One vector is turned by the same rotation once a tick. Each row is the vector after some number of ticks, and that number follows the row.
The counts run from 0 to 270.
[135 117 146  88  80 131 150 146 108 170 118 126 123 168 127 121 120  97
 106 110  82 142 112  98 139 104 154 126  97 146  69 137  90]  229
[110 147  87 117 147 155 120 166 180  99 160 174 107 108 166  97 148 152
 112 124  97 125 168 100 117 100 126 142 122  90 138 110 107]  126
[129 157 112 116  97 151 143 176 169 134  96 153 122 129 129 118 143 110
 138 131  96 122 132 178 102 145 192 141 133  90 155 130  96]  73
[ 98 147 126  84 113 147 159 179 138 149  86 147 119 156 110  80  77 107
 102 114  78 145 136 110 158 133 122 122 133 127 105 120 115]  235
[111  99 149 138 128 154 140 133 165 151 139 165  85 164 126  69 104 148
 113  84  90 136 120 123  91 124 130 101 102  72 131 108 121]  97
[ 78 156 112  95  98 127 153 191 161 121  90 154 134  95 148 112 126  96
 148 124  85 131 122 144 152 115 163 142 130 110 157 130 104]  241
[140 149 111 129 127 184 123 165 196 145 137 111 115 121 101 100 136 154
  96 168  86 123 159 144 112 145 152 131 137 113 166 114 140]  158
[139 144 143 120 105 149 130 157 124 173 124  76 139 173  96 173 117 136
 141 143 113 124 150 184 136 174 180 118 128 138  96 121 133]  26
[111 128 110  97 124 125 106 188 162 132 126 100 114  81 122 139 154 143
 145 169 109 138 169 155 134  95 175 136 133 103 147 105 158]  163
[ 99 101 122 106 137 120 102 157 126 117 208  98 107 122 149 174 160 142
 158  96 107 122 165 114  99 104 167 136 139 140 112 120 138]  137
[103 126 143 128 136 152 149 115 130 140 158 149 130 172 112 117  95 143
 136  62  83 103 116 133 139 172 101 113  88 123  90  92  90]  262
[117 114 170 104 106 121 121 142 111 159 118  85 134 148  91 169 110 117
 183 108  87 128 123 183 151 138 155 103 102 128  97  90 112]  225
[147 162 111 120 135 173 148 152 117 131 125 122 152 168 129 149 108 118
 132 119  87 130 146 130 131 166 122 134 128 145  85  88  43]  232
[117  75 144 102 113 130 113 161 112 136 200 101  98 142 132 153 156 144
 139 100 101 142 146  94 102  91 164 144 144 131 101 117 145]  138
[143 115 110 127 109 160 136 153 104 120 161 104 130 148  86 153 123 150
 130 143 118 117 181 131  84 172 160 138 166 152 118  74  98]  111
[114 147 124 147 148 164 104 184 144 142 142  67 131 138 105 164 108 126
 148 150 102 137 161 129 113 176 154 100 168 156 132 114 124]  190
[ 49 123 123 134 115  96 137 163 111 120 150 144 151 120  97 154 102 154
 158 138 142 118 163 123 153 145 147  91 106 119  95  86 137]  251
[107 153 116 139 151 176 166 171 132 141 111 140 125 184 128 110  99 147
 121 113 106 123 141 151 103 204 137 124 165 116 120 123 114]  69
[126 141 113 134 130 153 158 146 112 134 153 146 137 177 158 127 117 122
 107  95 105 128 144  91 105 153 138 126 122 124  70 139  56]  64
[113 137 139 106 123 123 125 142 107 159 138  84 139 167 109 189 127 121
 168  99  92 116 140 176 155 164 146 122 115 154  82 112 108]  226
[144  73 152 108  97 148 113  96 125 151 185  98 103 138  75 127 128 153
 124 100  77 116 138 123 112 118 151 102  93 134 116  82 133]  140
[124 100 155 135  76 106 125 142 123 157 129 129 126 156 102 142 110 140
 148 122 122 146 138 143 121 114 180  77  69  87  92  91 126]  55
[ 51 146 101 113 179 121 157 159 138 143 122 126 137 111 160 109 105 144
 150 116  88 110 129 143 184 146 117 100 108 108 111 145 141]  209
[112 107 159 128  94 110 107 192 114 161 119 109 116 160 134 166 118 115
 161 141 115 175 144 111 118  93 180  98 118 121  86 121 111]  223
[102 114 148 134 143 138 135 168 147 158 111 132 111 140 191 111 117 120
 150 123  85 157  88 117 140  99 153 107  96  65 118 138 116]  12
[ 54 124  95 129  96 133 173 168 113 110 150 129 143 111 113 123 128 116
 140 119 112  92 125 130 117 157 175 137 161 136 149 135 115]  76
[105 134 132 153 135 149 145 173 176 174 142 130 119 130 169 128 149 151
 140 144  87 133  74 143 141  99 147 126 100  65 134 142 111]  212
[171 134 100  94 144 185 133 132 156 140 116 110 110 117 155 105 141 111
 138 121  51 119 123 150 111 136 147 145 124 116 146 115  81]  152
[108 135 136 135 128 165 120 180 157 153 163 106 104 132 143 117 127 103
 113 120  70 152 118  68  98 116 158  99 137 142 134 175 103]  186
[141  81 127 100 138 141 121 147  98 125 125 118  94 151 147 121 109 127
 113 126 100 164 179  79  86 100 152  86 120 134  84 102 112]  144
[159 150 117 109  95 164 139 134 137 145 121 123 148 154 115 143 111 108
 133 115  71 126 129 140 146 141 122 127  92 138 100  85  39]  231
[107  95 153 106 152 165 132 149 147 157 134  95 101 133 136 105 104 118
 155  87  45 135  72 145 133 118 127 115 123 109 144 121 123]  182
[ 95 102  76  68 142 120 169 141  85  96 106 143 117 101 163  91 127 123
 137 119  99 100 167 133 141 126 152 139 119 128 105 105 118]  119
[ 93 142  94 107  94 103 121 167 125  96 145 166 141 118 114 139 130 143
 130 130 142 125 208 119 128 111 163 110 107 121 103  96 112]  83
[ 92 128 110 116 126  97 144 119 107 131 156 151 137 140 152 167 138 138
 170  90 110 102 140 142 152 133 143 112  72 120  69 110  81]  257
[ 78 160 135 133 114 117 111 169 146 139 192 129 136 156  97 167 121 164
 128 105 143 129 180 134 139 146 145 102 118 129  89 128 148]  52
[104 157 124 127 144 151 141 130 153 140 164 164 123 182 137 123 102 135
 123  61 101 108 143 120 128 174 102 114  97 134  88 123  93]  263
[ 68 162 139 126 126 133  95 200 168 134 189 126 137 127 130 158 127 137
 148  96 104 147 138 103 143 102 120 137 141 126 128 133 122]  216
